In the data rows, 50 means zero.
Here are some points, each followed by its number:
[49. 68. 72. 63. 55. 42. 40. 66. 37. 81. 68. 71. 46. 39.] 0
[41. 48. 55. 27. 52. 42. 51. 48. 77. 59. 48. 43. 48. 45.] 1
[52. 34. 50. 66. 53. 43. 50. 59. 61. 59. 53. 80. 51. 29.] 2
[55. 42. 64. 68. 58. 46. 49. 57. 34. 56. 61. 52. 38. 54.] 3
[54. 40. 58. 69. 55. 49. 49. 54. 33. 56. 61. 50. 36. 56.] 4
[55. 58. 40. 69. 45. 46. 56. 35. 59. 29. 34. 16. 41. 81.] 5
[55. 61. 43. 67. 53. 44. 58. 38. 56. 30. 32. 17. 41. 82.] 6
[52. 46. 57. 49. 60. 41. 62. 45. 28. 44. 40. 39. 55. 68.] 7
[55. 41. 37. 65. 46. 34. 62. 49. 27. 33. 55. 57. 44. 54.] 8
[43. 48. 28. 52. 46. 47. 13. 56. 59. 28. 28. 56. 60. 50.] 9
[65. 78. 63. 33. 60. 41. 47. 38. 62. 66. 75. 51. 46. 47.] 10
[43. 52. 63. 53. 32. 81. 41. 44. 51. 34. 33. 64. 37. 62.] 11
[44. 51. 54. 27. 53. 49. 47. 45. 77. 58. 48. 42. 52. 42.] 12
[44. 28. 47. 62. 44. 72. 33. 64. 47. 53. 35. 68. 55. 25.] 13
[71. 50. 77. 37. 40. 56. 55. 27. 38. 79. 66. 67. 41. 18.] 14
[49. 91. 39. 43. 76. 48. 52. 60. 62. 60. 66. 45. 47. 47.] 15
[55. 61. 40. 68. 46. 45. 57. 34. 58. 27. 32. 12. 38. 81.] 16
[43. 52. 62. 54. 28. 80. 39. 45. 50. 30. 31. 60. 37. 60.] 17
[52. 74. 66. 37. 58. 54. 66. 43. 35. 42. 53. 52. 45. 58.] 18
[51. 63. 76. 64. 57. 45. 40. 63. 39. 80. 68. 71. 46. 41.] 19
[47. 44. 49. 53. 31. 57. 56. 42. 34. 58. 62. 57. 40. 41.] 20
New points follow, each followed by the numbers of its five nearest points above, nearest first.
[45. 42. 21. 36. 50. 45. 16. 60. 73. 33. 43. 41. 67. 59.] -> 9 12 1 13 5
[49. 45. 55. 45. 59. 41. 59. 46. 26. 46. 45. 37. 57. 69.] -> 7 18 4 8 3
[31. 32. 19. 61. 56. 61. 45. 55. 57. 20. 39. 47. 68. 60.] -> 9 8 13 7 5
[62. 51. 25. 35. 69. 62. 37. 58. 78. 51. 49. 39. 76. 56.] -> 12 1 9 15 10
[45. 61. 45. 41. 34. 52. 54. 59. 50. 47. 20. 38. 69. 27.] -> 12 1 13 9 7
[37. 57. 42. 46. 36. 52. 55. 51. 45. 42. 49. 54. 40. 45.] -> 20 8 18 11 4
[53. 46. 56. 52. 36. 55. 55. 57. 58. 57. 57. 46. 46. 41.] -> 20 4 12 1 3
[47. 50. 77. 71. 28. 55. 58. 47. 35. 58. 50. 57. 54. 45.] -> 20 3 4 19 0
[54. 30. 54. 64. 52. 46. 53. 58. 63. 60. 51. 81. 50. 29.] -> 2 13 3 20 4
[39. 55. 60. 50. 45. 67. 44. 60. 38. 56. 49. 57. 47. 37.] -> 20 13 3 4 11
[54. 51. 59. 49. 60. 43. 60. 46. 28. 39. 43. 38. 58. 69.] -> 7 18 8 3 4
[39. 28. 38. 63. 42. 52. 51. 64. 53. 54. 64. 77. 48. 40.] -> 2 20 13 4 3
[37. 55. 54. 58. 46. 54. 61. 39. 45. 40. 31. 35. 54. 65.] -> 7 6 5 16 18
[47. 47. 62. 45. 60. 41. 59. 49. 26. 42. 43. 39. 58. 68.] -> 7 18 3 4 8
[50. 47. 57. 48. 61. 42. 63. 47. 30. 40. 43. 40. 60. 66.] -> 7 18 8 3 4
[36. 38. 21. 47. 43. 54. 46. 44. 60. 18. 20. 36. 69. 58.] -> 9 5 6 16 7
[71. 79. 59. 35. 61. 43. 50. 37. 60. 71. 68. 54. 47. 49.] -> 10 15 18 12 1
[53. 34. 52. 66. 52. 45. 50. 59. 62. 60. 52. 83. 52. 31.] -> 2 13 3 19 20
[51. 43. 37. 66. 42. 54. 31. 53. 54. 33. 15. 42. 64. 49.] -> 9 13 17 11 5
[67. 78. 60. 34. 63. 38. 48. 39. 63. 70. 74. 51. 50. 44.] -> 10 15 12 1 18
